Each path is a new rotation, seen through one point. The rows after it are directions, each followed by how far the rotation turns it, in deg/step (0 if it stays put).
Each turn is a multiple of 5 degrees from 10 to 175, or 0.
Each row of a path follows its step; steps can be skipped.

step 0: 0; 5; 6; -2; 4; -5; 7; -3; -12; -6; 0; -14; 2; 10; -8; 17; -9; 8; -15; -11; 3; -1; 2; 4; 7; 4; -1; 3; -8; 11; -4; -12; 2; -6; 30; -10; -4; -11; 3; -4; -2; -8; 9; -10; 1; -1; -7; -6; -1
step 1: 2; -1; 1; 8; -13; -11; -2; -13; -2; -15; -5; -25; -2; 7; 5; -6; 2; 5; -11; -5; -3; -10; 5; 4; 2; -7; 5; 0; 12; -5; 4; 3; 13; -7; 19; -10; 16; -6; -6; -4; -8; 0; -11; 7; 2; -9; 8; 0; -3
step 2: -12; 6; 0; 0; 12; -17; 9; -7; 11; 5; 4; 3; -4; -14; -1; -15; 3; 13; 3; -7; -8; 2; 10; 7; 2; -2; 9; 0; 12; 3; -7; 1; 5; -16; 19; 8; 19; -1; -3; -1; -6; 5; 5; -2; -4; -9; -5; 7; 0
step 3: 3; 17; -17; 8; 0; -14; -10; 3; 1; 1; 1; 3; -3; -8; -1; 2; -8; 3; 12; 7; 1; -10; 13; -5; 11; -1; -10; 7; 12; 2; 6; 14; 0; 4; 12; 2; 9; -12; -6; -1; 4; -13; 8; -2; -13; 0; -20; 3; -3
step 4: 3; -4; -27; 6; -1; -2; 3; 0; 4; 1; -14; -8; -9; 6; 3; 4; 0; 1; 14; 19; -2; 13; 6; -13; -4; -7; 9; -7; -4; 0; -1; -2; 4; 0; 21; -4; 0; 9; 0; -14; -1; -2; 8; 0; -1; 4; -16; -2; -1
step 5: 7; 7; -5; 11; 7; -18; 16; 6; -3; -9; -9; -10; -10; -8; -3; 9; -13; 1; -6; 0; 3; 11; -3; 5; 6; 6; -6; 17; -21; 0; -5; -7; 4; 2; 15; 0; 1; 12; -5; -12; -5; 3; 0; -5; -7; 11; 4; -7; 3
step 6: -9; 1; 1; -3; 3; -14; -1; -4; -7; -5; -4; -13; 6; 3; 4; 0; -4; -17; 2; -6; 16; -4; 6; 5; 15; -12; -3; 5; -10; 0; 13; 0; 1; -12; 19; -6; 2; -3; 6; -18; -7; -7; 4; 2; 8; -10; 14; -10; 1
step 7: -7; 12; 15; 7; 6; -8; -4; 1; 8; 2; -7; -13; -3; 11; -6; -9; -2; 10; -5; -6; -12; 1; 4; -10; 8; -7; 4; -2; -10; 13; -3; -3; -2; -17; 15; -17; 9; -12; -6; -5; -2; 5; -2; -4; 3; -19; -4; 8; 1
step 8: -5; 25; -6; 1; -6; -19; 0; -15; -4; -5; -4; -14; 5; 6; -2; 1; 6; 12; 0; -9; 0; 12; 15; 4; 8; 2; -5; -2; 18; 2; -1; 0; 1; 4; 15; 1; 8; -2; -3; 12; 4; 7; 2; 13; -8; -6; -8; 5; -5
step 9: -2; 7; -19; 0; -4; -1; -4; -10; 8; 2; 12; -2; 1; -6; 2; 14; -10; 16; 2; 5; -6; -2; -3; 6; -1; -10; 2; -6; 12; 0; -7; -5; 11; -7; 28; 8; 3; -1; -5; -5; -15; -12; 12; 4; -1; -3; -11; 1; 2
Directions:
-5; 3; 0; 0; 1; 0; -1; 0; 2; -1; -4; 2; -1; -3; -1; -2; -2; 1; 0; -3; 0; 0; 0; 0; 0; 0; 3; 0; 2; 2; 2; 1; 5; 2; 0; 0; 1; -8; 3; 1; 3; 3; -4; 2; 2; -4; 3; 3; -1 => 65
1; 4; 2; 1; -4; -2; 0; 5; 1; -1; -3; -2; -5; -1; -1; -1; -4; -3; -5; -2; -5; -3; 1; -1; 0; 0; -4; 2; 1; 1; 0; 2; -2; 0; -1; 2; -2; 0; -1; 4; 1; -4; -2; 2; 0; 3; -1; -1; 1 => 155

step 0: 2; 1; -6; 3; -5; 9; -6; -8; 1; -2; 15; 9; -12; 0; 8; 10; 9; -13; -18; -6; -3; 4; 6; 5; 4; 13; -6; 9; 7; 2; 10; 1; 5; 4; -2; 7; 12; -14; -11; -2; -2; 9; -7; 2; -5; -2; 14; 11; -2
step 1: -2; 7; 1; 15; -4; -9; 1; -3; -4; -3; 14; 6; 0; -9; -1; -13; 9; -12; -4; 3; 10; 13; -3; -16; 1; -10; 4; -12; -8; 4; -3; -9; 7; 2; 5; -3; 3; -16; 10; -8; -1; -8; -7; 6; -14; 10; -3; 4; -2
step 2: 1; 3; -4; -1; 7; -6; -3; 2; 5; 6; 4; -1; -3; -3; -1; -1; -8; -11; -6; 5; 4; 8; 19; 4; -3; -7; -18; 9; -3; 0; 4; -13; 14; -13; -2; 1; 3; -5; 10; 6; -21; -10; -4; -8; 4; -9; 7; -15; 0
step 3: -3; 12; 13; -4; 2; 11; -2; -4; -2; 4; -3; 14; -9; -1; 5; 2; -10; -10; -4; -2; -17; -2; 9; -14; -11; -2; -8; 2; -11; -6; 2; -7; -7; 6; -8; -6; -8; -7; 9; 1; 11; 5; 4; -12; -17; -4; -3; -6; -7
step 4: -9; -3; 6; 5; 1; 5; -10; 6; 10; 17; -4; -11; -8; 14; 1; 1; -12; 0; 3; -6; 1; 7; -14; -14; 1; -6; -9; -10; -10; -1; -13; 0; 8; 8; -3; 7; -4; -2; -7; -10; -7; -8; 2; 3; -5; -11; -4; -8; 11
step 5: 9; 11; -4; 0; 12; -4; -16; 13; -5; -1; 4; 4; -11; -14; 1; 8; -14; 3; 12; 9; -1; -9; -5; 0; 2; 7; -17; -3; 8; 2; -3; -8; 3; 4; -4; 3; -7; 8; 5; -9; 14; -5; 4; -1; 16; -7; -6; -2; 1
step 6: -1; -4; 2; 2; -1; 14; -11; -10; 3; 7; -6; -9; -3; 8; 5; 10; -3; 9; 3; 5; -5; -4; -13; -5; 9; -6; 3; 18; 0; -4; 8; 1; 5; 5; -5; 3; -12; -6; 11; 11; 12; -5; -9; 8; 10; 4; -11; 10; -14
step 7: 4; 3; -3; -6; -12; 2; 0; 2; 13; -4; -1; 11; -3; 1; 3; 9; -11; 6; -3; -6; -1; 1; -10; 9; 9; -12; 10; -18; 4; -3; 4; 5; 6; -11; 10; -10; 6; 5; 6; 0; 13; -10; -3; 15; 6; -15; 1; 7; 8
step 8: 12; 0; -7; 15; -13; -11; 3; -7; 1; -2; -9; -10; -12; 7; -13; -1; -8; 6; 3; 12; -2; -3; 3; 8; 6; 3; -7; -8; 21; -2; 1; 1; -2; 5; 7; -7; 1; 7; 14; 16; -3; 0; 10; -1; -6; 5; -3; 7; -5
step 9: -11; 9; 16; -2; -14; -7; -1; 0; -4; -7; 0; -2; 20; -5; -15; 17; -7; 3; 1; -11; 5; 14; 5; 5; 3; -13; 3; 9; 6; -7; 1; 3; -2; 8; 8; -1; 0; 5; -2; 15; 3; 13; 0; -4; 5; -1; 1; 4; -4
Directions:
4; -2; 2; 2; -1; -1; 0; 4; -1; 2; 3; 2; 2; 0; -3; -2; 1; 2; 0; 2; 4; -3; 2; 1; 3; 1; 0; -1; 0; 3; 1; -1; 4; 1; -4; 4; -1; 7; 4; 0; -1; -3; 2; 1; -5; -1; 0; -1; 2 => 115
